Each path below is one point turned by a fixed rotation once a step. After each direction that follows a path, write how fast that rotation turns it, in degrees a step (0 if it stays still).
Each turn is a multiple of 5 degrees from 10 to 175, or 0.
Each row of a path follows its step; steps can be skipped.

step 0: .06  .05  -.14  -.16  .10  .01  -.02  .01  .15  -.08  -.13  .08  -.21  .08  .17  -.17  .10  .03  .21  .00  -.04  -.05  -.10  .03  -.08  -.01  .01  .01  .15  -.26  .07  .07  .01  .05  .00  .13  -.10  .31  .06  -.01  .00  .26  .10  -.21  -.05  -.07  -.12  .06
step 1: -.01  .04  -.19  -.05  .00  -.09  -.13  .04  -.11  .22  -.06  -.02  -.06  .20  .02  -.15  .10  -.12  .01  .00  .04  .07  -.06  -.20  .06  .04  .04  -.06  .11  -.01  -.29  .16  .27  .11  .22  -.20  -.04  .13  .13  -.06  -.05  .19  .04  .00  .08  .01  -.01  .05
step 2: -.05  -.02  -.30  .25  -.07  .01  -.02  .01  .02  .07  .11  -.01  -.08  -.11  .06  -.13  .24  .09  -.13  .05  .01  -.05  -.06  .07  .15  .19  -.15  .01  -.06  .07  -.02  .10  .12  .11  .28  .17  -.02  -.09  .10  -.07  .08  -.02  .02  -.05  -.03  .09  -.04  .24
step 3: .13  -.01  -.10  -.10  .20  .10  -.01  .07  .11  -.07  .10  -.04  -.07  -.12  -.15  -.01  -.10  -.06  .01  .03  .00  -.15  .15  .01  .02  .07  -.04  .07  .03  .01  .19  -.04  .37  .02  .17  .28  .08  .05  .04  -.03  -.03  .12  .07  -.19  .06  -.11  -.25  .12
step 4: -.04  -.01  -.02  -.11  .08  .09  .22  .22  .00  .28  .03  .00  .17  .00  .04  .03  -.19  .00  -.08  .05  .00  .15  -.01  -.15  -.09  .00  .09  -.09  .06  -.03  -.16  .13  .16  .12  .09  .12  .01  .20  -.13  .06  .12  .09  .21  .10  .10  -.06  -.13  .21
step 5: .10  .00  -.09  .00  -.13  .27  -.02  -.11  -.15  .02  -.12  .11  .07  .13  .09  -.21  .05  .20  -.13  .21  .00  .09  -.10  -.03  .05  .16  .00  -.11  .14  -.22  .15  .10  -.03  .08  .12  .14  -.20  -.01  .05  .10  .05  -.03  .18  -.03  .02  -.02  -.08  .17
step 6: .29  .12  -.01  -.07  -.01  .02  -.04  -.03  .01  .09  .02  .13  -.32  .16  -.05  .19  .00  .02  .10  .03  -.03  -.06  -.06  -.12  .07  .07  -.13  .08  -.02  -.10  .11  .13  .30  .08  .12  -.05  -.29  .13  .09  .01  -.09  -.06  .07  -.09  .14  .03  -.08  -.02
step 7: -.05  -.14  -.19  -.06  .04  -.15  .03  .02  .03  -.01  .17  .01  -.07  .05  .15  .22  .13  .03  .02  .01  .08  -.05  -.25  -.02  -.05  .00  .03  .03  .10  .07  -.10  .09  .08  .18  .26  -.10  -.15  .19  -.18  -.12  .19  .04  -.02  -.02  .05  -.10  -.18  .20
step 8: -.01  -.13  -.14  -.02  -.04  -.02  -.06  .04  .03  -.05  -.09  .06  -.08  -.06  .09  -.21  .13  .07  -.27  -.06  .06  -.08  -.17  -.12  -.10  .09  -.06  -.06  .23  .04  .18  .01  .12  -.14  .13  .06  .05  -.06  .01  .06  .14  .36  .07  -.16  .16  -.07  -.08  .12
Speeds:
-.04  -.02  .01  .01  .00  .05  .06  .03  -.02  .03  -.02  .01  .02  -.05  -.05  -.01  -.04  .00  .02  .05  -.01  .05  -.02  -.03  .05  .06  .02  .03  .01  -.05  .05  .01  .02  -.04  -.08  .02  .01  .01  -.07  .01  .01  .03  -.01  .03  -.05  .00  -.06  -.04 => 65
.03  .07  .00  .03  .07  .03  .00  -.01  -.02  .03  -.03  -.02  .04  -.06  -.06  -.03  -.03  .03  -.02  -.01  .00  .02  .04  .05  -.03  -.02  .00  -.03  .04  .03  .00  -.03  .00  -.05  .02  .04  .01  .02  -.01  -.04  -.02  -.04  -.02  .06  .07  .02  .00  .07 => 55

step 0: .13  -.08  -.26  -.08  .06  .00  -.07  -.11  .05  .00  -.07  .04  .05  .04  -.07  -.22  -.12  -.12  .04  -.06  .01  -.07  .14  .07  .00  -.04  .02  -.30  -.14  -.04  -.08  -.06  -.02  .06  -.04  -.11  -.01  .02  .24  .08  .04  -.24  -.13  -.05  .20  .03  .20  .28
step 1: .02  -.12  -.11  .21  -.21  .05  -.13  .17  -.04  .13  -.18  -.20  -.28  .05  .02  .13  -.19  .01  .08  .03  .08  .02  .12  .08  -.06  .20  .04  .05  -.05  .04  .05  -.05  .13  .10  -.03  .22  .00  -.04  .11  -.05  .22  -.03  -.10  -.13  -.07  -.15  -.13  .02
step 2: -.15  .06  -.07  -.04  -.05  .01  .11  -.24  .05  .15  .05  .05  -.17  -.01  .07  .02  -.26  -.07  .10  -.03  .08  .31  -.07  -.13  .18  -.05  .05  .02  .04  -.20  -.03  -.14  -.07  .22  .09  .02  .20  -.06  .15  -.03  .02  .14  .00  .17  .14  .12  .08  .14
step 3: .04  -.09  .07  -.27  .00  .26  .10  .11  -.07  -.18  -.12  -.14  -.15  .09  .03  .08  .02  .09  .12  -.04  -.09  -.11  -.02  -.09  .10  .03  .18  .10  .06  .00  -.13  -.09  -.12  .22  -.21  .00  .01  .25  .08  -.17  -.04  -.01  -.06  .08  -.07  -.15  -.10  -.13
step 4: .06  .08  -.01  -.11  -.09  .00  .02  .15  -.12  .17  -.06  .09  -.03  .01  -.06  -.02  -.18  .08  .16  .10  .08  -.20  -.13  -.09  .19  .07  .06  -.09  -.04  .07  .06  -.01  .00  .07  -.08  -.14  -.10  -.01  -.18  .04  -.05  .11  .06  .01  .08  .36  .37  -.05
step 5: .02  -.15  .00  .04  .21  -.01  .03  .00  -.25  -.08  -.05  -.04  -.01  -.14  -.07  .07  .08  -.20  .15  -.02  .06  -.03  .04  .11  -.16  .02  -.01  .04  -.25  .12  -.03  -.13  .16  -.03  .01  .02  -.16  .22  .03  -.27  .07  .20  -.13  .18  -.04  .14  -.04  -.01
step 6: -.03  -.09  .05  -.08  .12  -.09  -.04  .19  .14  -.04  .13  .02  .01  -.10  .02  -.23  -.29  -.05  -.10  .00  .20  .07  -.08  .19  .02  -.09  -.08  .22  .14  .07  .13  -.14  .16  .08  .05  -.08  .05  -.03  -.16  -.20  .10  -.16  -.06  -.03  .09  -.04  .21  -.01
step 7: .08  .07  .03  .02  .12  .03  -.21  -.06  .08  -.02  -.04  -.22  .03  -.23  -.21  .17  .03  .20  -.03  .12  -.07  -.05  .01  .12  -.12  .01  .04  .11  -.02  -.03  .03  .07  -.21  .24  .29  .02  .08  -.01  -.08  -.16  .05  .21  .01  .12  -.01  -.11  .01  .00
step 8: .18  -.03  -.04  -.11  .10  .12  -.07  -.13  .07  -.09  .13  .04  .00  -.08  -.18  -.08  -.04  .28  .09  -.15  .00  .07  -.20  -.12  .03  -.06  -.09  -.17  -.17  .01  .05  -.08  .22  .03  .04  -.02  .14  -.06  .13  -.04  -.18  -.31  .15  .02  -.01  -.03  .17  -.03
Speeds:
-.01  .00  .01  -.02  .05  -.02  -.01  -.03  -.02  -.01  -.02  -.02  .04  -.03  .00  -.03  -.03  -.09  -.04  .06  .02  -.09  .03  .03  .00  -.02  .01  .03  .02  .05  -.06  .05  .08  -.05  -.04  .03  .03  .01  -.01  .00  -.02  .04  .02  .01  .04  .01  .03  -.03 => 55
-.07  .01  .00  -.03  -.05  -.04  .02  -.06  .03  .01  .03  -.05  .03  .04  -.05  .03  .02  -.02  .04  .05  .00  .00  .02  .03  -.02  .00  .02  .02  -.01  -.06  .01  -.02  -.01  -.01  .03  -.04  -.06  -.04  .02  .03  -.02  .08  -.02  .00  -.04  -.02  .09  .01 => 145
.04  .00  -.02  .04  .03  -.04  -.02  .00  .00  .06  .01  .05  .00  .01  .00  .03  .00  .05  .08  .03  .01  -.03  .01  -.04  -.05  -.03  .07  -.01  -.01  .00  .03  -.07  .09  -.04  .00  .07  -.04  -.01  .02  .02  -.03  .01  -.01  -.02  .02  .02  -.03  .00 => 95
-.05  .02  .00  -.01  .02  -.01  .00  .04  -.05  .01  .02  .11  .02  .02  -.01  .00  .05  -.02  -.01  .01  -.01  -.05  .01  -.02  .05  .08  -.02  .03  .03  .02  -.06  -.07  -.02  -.02  .06  -.02  -.07  .04  -.01  -.04  .02  -.02  .00  .00  .00  .02  .01  .01 => 55
